Each path below is one point turned by a fixed rotation once a step. After each direction that follows a path, write how fast that rotation turns it, in degrees each step (0 if it stays still).
Each turn is a multiple of 5 degrees from 10 to 175, or 0.
Each row of a path follows its step; steps can be skipped.
Rotation 1:
step 1: -165 -79 32 -200 43 160 117 -266 -4 -224 89 -52 421 228 91 31 264 63 -37 -15 -31 -77 -128 213 -15 -10 -150 160 -20 110 66 -123 96 85 -481 227 -164 -140 161 -45 13 199 54 49 -436 383 -202 190 -240 94 299 204 62 288 141 -125 43 -101 -16 -154 -279 137 -30
step 2: -51 161 170 297 -277 149 -170 -178 68 -103 71 -193 13 3 27 -219 105 -35 -21 78 62 -37 106 -83 -92 9 243 206 175 -79 215 -248 242 54 -258 54 -401 14 288 75 41 70 -139 -273 -253 -35 -254 293 -216 -156 278 67 46 449 -95 23 312 186 -138 77 -175 15 -134
step 3: -52 -47 192 300 -151 168 -124 65 6 -200 -78 194 -66 -113 -154 42 -7 529 88 -33 288 200 -266 -76 -178 67 -97 23 211 -62 -44 -170 97 376 -56 110 -222 75 -60 194 19 -172 -142 168 8 -195 -387 208 -98 -293 190 -43 197 221 155 -36 265 171 -324 -111 40 -5 131
step 6: -190 120 279 -19 -104 237 23 -6 -50 -31 196 -96 -85 -118 -117 -244 -117 207 -87 208 -221 -11 -341 81 -36 -151 105 145 -141 -230 -122 -116 218 162 -401 -252 -188 -89 142 403 -269 72 -106 -210 -151 134 -170 384 -78 -300 -91 173 154 -136 18 19 194 -106 -352 5 -27 32 -13
step 8: 82 -48 113 241 -219 102 19 -151 -192 173 113 29 -178 430 -49 -85 187 70 23 236 67 -155 24 2 -243 85 240 180 -40 258 -72 -54 245 356 -241 40 -147 -228 299 -303 208 -136 85 -8 -123 12 -128 -33 165 -27 248 -83 -68 275 55 -178 232 -30 -115 -309 -425 -34 108
step 9: -73 -104 59 302 -96 35 17 142 255 349 87 148 -103 80 -210 -110 23 229 150 114 74 -79 -48 -201 -327 -170 6 279 110 94 159 -56 147 423 -20 -269 -345 -205 5 -126 -205 -34 -158 -25 95 -114 -84 213 -334 -36 2 -146 38 141 -190 36 25 -139 -501 -226 -179 49 -49
step 11: 228 250 191 69 -212 100 10 -47 -190 105 302 -92 4 431 2 -424 72 325 111 -19 -149 -22 -97 151 247 -83 -56 345 39 156 -233 77 339 55 -323 -199 -129 116 -134 -150 177 170 72 59 72 110 114 -182 -47 -70 11 334 138 -60 24 -109 -39 75 26 -435 97 -35 40
step 12: -203 -158 -82 122 -183 120 -44 -42 -115 183 118 -16 -155 158 -81 -17 123 25 24 121 -215 34 -30 33 231 -185 -12 123 25 92 -21 -88 26 108 -629 -321 -319 -197 275 -79 -119 35 17 -38 260 103 -284 -139 -33 -70 215 267 167 -249 -64 -56 243 -341 -142 -328 -184 -150 119
step 13: -257 121 68 11 -235 8 5 -164 295 -9 238 138 17 163 50 253 163 25 129 178 -133 14 -266 -46 -133 -164 16 402 -38 147 237 -191 126 209 -233 -167 -50 -69 185 103 20 0 143 140 214 111 -370 17 -242 98 -216 37 297 -194 -136 223 187 188 -239 88 -427 115 -24
39 17 56 -1 -12 74 -57 14 -3 -22 4 19 -26 -32 -8 12 -81 39 102 29 18 72 -6 -7 40 11 56 -3 -10 -46 24 36 21 63 -10 24 83 45 -78 16 -3 5 23 114 -55 -2 45 27 -30 -43 -52 6 -29 -62 85 33 78 93 61 -1 16 -73 7 -> 100
90 -13 -114 16 35 -2 -66 -8 26 37 67 22 -35 -66 58 -22 6 17 50 -16 -27 49 24 -42 28 31 -37 3 -5 -42 -87 3 -13 50 47 -22 17 73 -27 21 51 46 17 7 -20 59 -18 -58 -35 -55 75 -64 61 88 -85 -31 -3 -9 -70 -27 33 -40 -35 -> 55
-23 94 11 6 11 13 50 24 34 43 -89 59 -14 49 16 -41 48 6 -99 -26 -44 86 20 14 49 -37 26 -39 -53 58 -34 -13 31 67 5 -14 73 1 -63 0 -26 12 53 -77 -36 -37 -17 16 -11 -1 -49 -87 -86 2 -11 -94 84 -30 -52 3 7 -12 -9 -> 25
98 -21 12 78 4 34 -55 58 26 -56 -36 -13 33 86 7 59 18 64 -47 -56 -38 -9 -64 39 -3 -36 26 -6 60 -17 -36 -44 83 -39 62 -50 44 13 46 14 -6 -7 -21 2 7 -10 -26 9 121 -85 23 -5 33 -48 -12 -63 -36 59 48 0 87 24 2 -> 95
0 -47 31 54 22 24 22 26 -54 -54 21 -59 32 -58 -75 -43 3 47 -9 1 30 -27 -8 -30 -132 114 36 -27 -62 -110 -54 18 78 13 16 23 47 -42 -38 46 50 -27 -4 -76 -40 15 14 35 -13 -42 -15 -19 -34 18 -5 -27 36 -86 -3 -12 -24 62 37 -> 20
58 44 10 85 -15 -84 0 34 -9 -59 -50 61 103 -47 -6 32 24 21 27 -70 7 -29 -66 35 -32 -40 -87 19 41 53 -30 6 34 42 13 24 -14 -6 -75 -20 80 60 -13 63 -27 -31 5 5 -97 53 -20 39 6 -64 14 0 -40 -85 -29 20 -41 -39 -37 -> 175
8 -15 8 42 4 -6 -75 33 16 62 33 -33 -26 61 -6 -31 -67 -13 24 3 -32 -23 -10 15 35 53 -68 53 22 -19 -2 124 0 9 -7 -45 56 -5 0 27 1 19 62 0 88 -65 -31 -16 9 103 -23 -33 33 -101 -89 -50 52 -8 33 -2 -96 75 35 -> 10
